Here are some points, one per row:
[ 0.102  0.355 -1.049 -0.094  0.713  0.490  0.008 -0.280  1.098 -1.515  2.822 -0.025  0.715 -0.890 -0.176 -0.766 -1.079  1.639 -1.517 -1.930 -0.337 -0.348  0.531  1.453]
[ 0.876  0.909 -0.919 -1.383  0.999  2.932  1.824 -0.627  0.013  0.104  0.189 -0.631 -0.214  0.221 -0.219 -0.032 -0.411  0.671  0.452 -1.263 -0.559  0.190  0.002 -1.648]
[-0.915  1.685  0.914 -0.151  0.235 -0.938 -0.594 -1.727  1.054  1.018  0.127 -0.679  0.343 -0.327 -1.251  4.304  0.532 -0.554 -0.654  0.797 -0.314 -1.201 -0.656 -0.125]
[-0.416 -2.119 -0.200 -1.863  0.625  1.226 -0.609  0.118  0.357  1.325  0.837  0.115  0.250  0.138  0.369  0.285  1.135  0.758  1.940  0.559  0.434  1.197 -0.562  1.814]
[-0.217 -1.308  0.557  0.041 -0.803 -0.893  0.105 -0.601  0.401  1.013 -0.334  0.381 -1.665  0.138 -0.236 -1.106  2.304 -1.452 -2.189 -0.371  0.445  1.044  0.246 -0.616]
[ 0.538 -0.781 -0.996  1.412 -0.366 -0.336 -0.218  0.362 -0.075  0.580  1.100 -0.653 -0.395  3.316 -0.485  0.406 -0.124 -1.274 -1.090  0.918 -1.554 -0.419  0.347 -0.252]
[-1.616  0.967 -1.990 -0.896  0.336 -0.890 -0.455  0.511 -0.734  1.980 -1.081 -0.516 -0.860 -1.170 -0.128 -0.371 -0.773 -0.283 -1.540  0.347  0.135 -0.408 -0.243  0.583]
[-1.848 -0.791 -0.869  2.026 -0.202 -0.735  0.870 -0.701 -0.875 -0.434  0.026  0.526 -0.624  2.773 -1.115  0.305  0.119  0.682  0.252 -0.313  2.003 -0.666  0.073 -0.212]
[ 0.791  0.361 -0.548  1.187 -0.219 -0.032 -0.873  0.938  1.131 -0.259  0.828 -0.715  1.098  0.115 -0.121 -0.903 -0.120  1.066  0.748  1.607  1.119  1.058 -1.796 -0.791]
[-0.212 -0.666 -0.165  1.252 -0.800  0.157  0.034  1.442 -2.601  0.865 -0.216 -0.367  0.435 -1.945  0.054  2.676  1.283  0.143 -0.994 -1.069 -0.914  0.264 -1.549 -0.992]
[-0.826  1.299 -0.114  0.364  1.332  1.286  0.091  1.130  0.627 -0.647  0.401 -1.284 -2.204 -0.449  0.271 -0.303  0.380 -1.287  1.723 -1.209  0.516  0.461 -0.612  0.743]
[-0.586  1.668 -0.159 -0.761 -2.263 -0.501 -0.487 -0.257 -0.161 -1.404  0.000 -0.545  1.626 -0.219  1.716  0.065 -0.137 -0.380  0.202  1.235 -0.779  2.124  0.299 -0.725]
[ 0.010 -1.471 -1.011 -0.074 -1.243 -1.270  1.247  0.089  0.549  1.575 -0.619  0.394  0.480 -2.362 -1.264  0.346 -1.398 -0.711 -0.412 -0.631  0.057 -1.271 -0.716  0.831]
[-0.033 -1.010  0.307  0.690 -0.691 -1.001 -1.554 -1.639 -1.416  0.169 -0.604  0.577 -1.947 -0.198  0.978  0.263 -1.385  0.798 -0.826 -1.040  0.345 -0.242 -0.133  0.067]
[ 0.913  0.341  0.851 -0.960 -1.098 -1.253 -0.157 -1.104  0.183  1.404  0.078 -0.673 -0.675 -0.696 -0.741 -1.630 -0.243 -0.242 -0.635 -0.958  0.438 -0.714 -1.772 -1.919]
[-0.017 -0.557  0.979 -0.176  0.525 -0.487  0.785  0.461  0.955 -0.442 -0.130  1.624 -0.342 -0.040 -0.270 -0.287  0.265  1.032  2.521 -0.218 -2.318 -0.198 -1.136 -1.013]
[ 0.340 -1.246  0.438 -1.128  1.697  2.182 -1.707  0.002  0.583 -0.429 -1.048 -0.088  0.420 -0.394 -0.847 -0.258 -0.045  1.709 -0.763  0.225 -0.460 -0.315  0.693 -0.404]
[ 1.005  0.761 -1.079  1.460  0.299 -0.347  1.130 -0.333  1.574  0.728 -0.732  0.444  0.193  0.134  1.355  0.628  1.571  2.103  0.258 -0.359  0.216  1.034  2.358 -0.157]
[-1.469  0.467  0.758  0.691 -0.595  3.395 -0.179  0.100  0.858 -1.268 -0.625 -0.527 -0.259 -0.967 -0.915 -1.139  1.236  0.520 -0.247  0.366  0.053 -1.601 -0.058  0.880]
[-0.263  0.017  0.543 -0.401  0.026 -0.947  1.420 -1.313 -0.278 -1.901 -0.315  0.103  1.902 -0.419 -0.339 -0.097  0.814 -1.020  0.015  0.653  0.034  2.273 -0.422  1.311]
[-1.900 -0.407  1.696 -0.558  0.261 -0.475  0.333  1.794  1.667 -0.255 -1.014  0.072  0.228 -0.104  1.820  0.022 -1.379  0.152  1.120 -0.057  0.148  0.712  0.381 -0.703]
[-0.501 -0.343  0.968  0.965  0.550 -0.426 -0.172 -0.731 -2.025  1.766 -0.084 -1.956  0.996  1.329 -0.777 -0.877 -0.794 -0.319  0.371 -1.465  0.501  0.386  1.074  0.038]
[ 2.774  0.490  1.613  0.629  0.474 -1.196  0.367  2.221  0.608 -0.522 -0.425 -0.897 -0.379  0.420  0.383  0.206  0.592  0.490  0.024  0.441  0.260 -0.017  0.710  2.091]
[-0.578  0.370 -0.789 -1.314 -0.287 -1.117  0.369  1.162 -0.656 -0.185 -1.917  0.102 -0.327  2.181 -1.144 -1.065 -0.266  0.422 -1.513 -0.337 -0.359 -0.836 -0.264 -0.143]
[-0.470 -0.395  0.768 -0.913 -0.309  0.028  1.084  1.101 -0.512 -0.842  3.988  0.215 -0.786 -0.684 -0.061 -0.094  0.315  0.969 -0.750  0.232  0.173 -1.488  3.492 -0.643]
[ 0.620 -0.596 -0.769  0.312  2.130 -0.414  0.184 -0.474 -0.015 -0.728 -0.753 -0.120  0.941 -1.223  2.126 -0.825  1.254 -0.886  1.478  0.892  0.507 -1.682  0.350 -0.718]
[ 0.770 -0.690 -0.689 -0.193 -2.698  0.208 -1.080 -0.417 -0.050  0.138 -0.956 -0.661  0.292  1.115 -0.468  0.164 -0.645 -1.115  0.973 -1.228  0.315 -1.590  0.998 -0.058]
[ 1.508  2.027  1.430  0.045 -0.155  0.801  0.426  0.649 -0.446  0.749 -0.033  3.480  1.806  1.232  0.779  1.415 -0.363 -0.735 -0.840  0.067  2.483 -0.243 -0.570  0.707]
[ 0.184 -1.455 -0.297  0.275  1.836  2.040 -0.072 -0.233  1.560 -1.636  0.367 -0.032 -0.683 -0.187  0.448  0.613 -1.368 -1.350 -1.362 -0.272 -0.498  0.601 -0.528 -0.748]
[ 0.662  1.465 -0.235  0.269  0.434 -0.762 -1.636  0.271 -1.196 -0.905 -0.545  1.782  0.472 -1.123 -2.544  0.100 -0.018 -0.771  1.359  1.174 -0.318  2.225  1.442 -0.363]
[-0.144  0.426  1.186  0.981  0.126  0.458  1.169 -1.122 -0.811  0.571 -0.117 -0.099 -0.225 -0.526  0.964 -1.063 -1.512  0.227  0.761  3.019 -1.104  0.584 -0.110  0.962]
[ 1.420  0.077 -0.737 -1.871 -0.502 -0.495 -0.015 -0.270 -0.885 -1.694  0.180  0.087 -1.308 -0.218  0.888  0.140 -0.582  0.187  1.341  1.687  0.747  0.403 -1.201  0.092]
[-0.500  0.150 -0.394  0.136 -0.366 -0.690 -1.633 -0.520 -0.482  1.081  0.605  0.563  0.694  1.027  0.952 -1.122  0.843 -1.189 -0.205 -1.499 -1.415 -1.316 -0.666  0.661]
Along one direction, these points spread out more than along any other. Take the direction at right angles to it along which they spread out most. Go by this last direction. How far along it is each point below, from 0 to 99? 50 is the average, and the first point above lies past it. One standard deviation of the points above along it is 16.
[-0.416 -2.119 -0.200 -1.863  0.625  1.226 -0.609  0.118  0.357  1.325  0.837  0.115  0.250  0.138  0.369  0.285  1.135  0.758  1.940  0.559  0.434  1.197 -0.562  1.814] 52
[-0.915  1.685  0.914 -0.151  0.235 -0.938 -0.594 -1.727  1.054  1.018  0.127 -0.679  0.343 -0.327 -1.251  4.304  0.532 -0.554 -0.654  0.797 -0.314 -1.201 -0.656 -0.125] 36
[-0.212 -0.666 -0.165  1.252 -0.800  0.157  0.034  1.442 -2.601  0.865 -0.216 -0.367  0.435 -1.945  0.054  2.676  1.283  0.143 -0.994 -1.069 -0.914  0.264 -1.549 -0.992] 43
[ 0.538 -0.781 -0.996  1.412 -0.366 -0.336 -0.218  0.362 -0.075  0.580  1.100 -0.653 -0.395  3.316 -0.485  0.406 -0.124 -1.274 -1.090  0.918 -1.554 -0.419  0.347 -0.252] 56
[ 0.913  0.341  0.851 -0.960 -1.098 -1.253 -0.157 -1.104  0.183  1.404  0.078 -0.673 -0.675 -0.696 -0.741 -1.630 -0.243 -0.242 -0.635 -0.958  0.438 -0.714 -1.772 -1.919] 52
[-1.469  0.467  0.758  0.691 -0.595  3.395 -0.179  0.100  0.858 -1.268 -0.625 -0.527 -0.259 -0.967 -0.915 -1.139  1.236  0.520 -0.247  0.366  0.053 -1.601 -0.058  0.880] 74
[-0.826  1.299 -0.114  0.364  1.332  1.286  0.091  1.130  0.627 -0.647  0.401 -1.284 -2.204 -0.449  0.271 -0.303  0.380 -1.287  1.723 -1.209  0.516  0.461 -0.612  0.743] 63
[ 0.770 -0.690 -0.689 -0.193 -2.698  0.208 -1.080 -0.417 -0.050  0.138 -0.956 -0.661  0.292  1.115 -0.468  0.164 -0.645 -1.115  0.973 -1.228  0.315 -1.590  0.998 -0.058] 54
[ 0.791  0.361 -0.548  1.187 -0.219 -0.032 -0.873  0.938  1.131 -0.259  0.828 -0.715  1.098  0.115 -0.121 -0.903 -0.120  1.066  0.748  1.607  1.119  1.058 -1.796 -0.791] 37
[ 0.340 -1.246  0.438 -1.128  1.697  2.182 -1.707  0.002  0.583 -0.429 -1.048 -0.088  0.420 -0.394 -0.847 -0.258 -0.045  1.709 -0.763  0.225 -0.460 -0.315  0.693 -0.404] 72
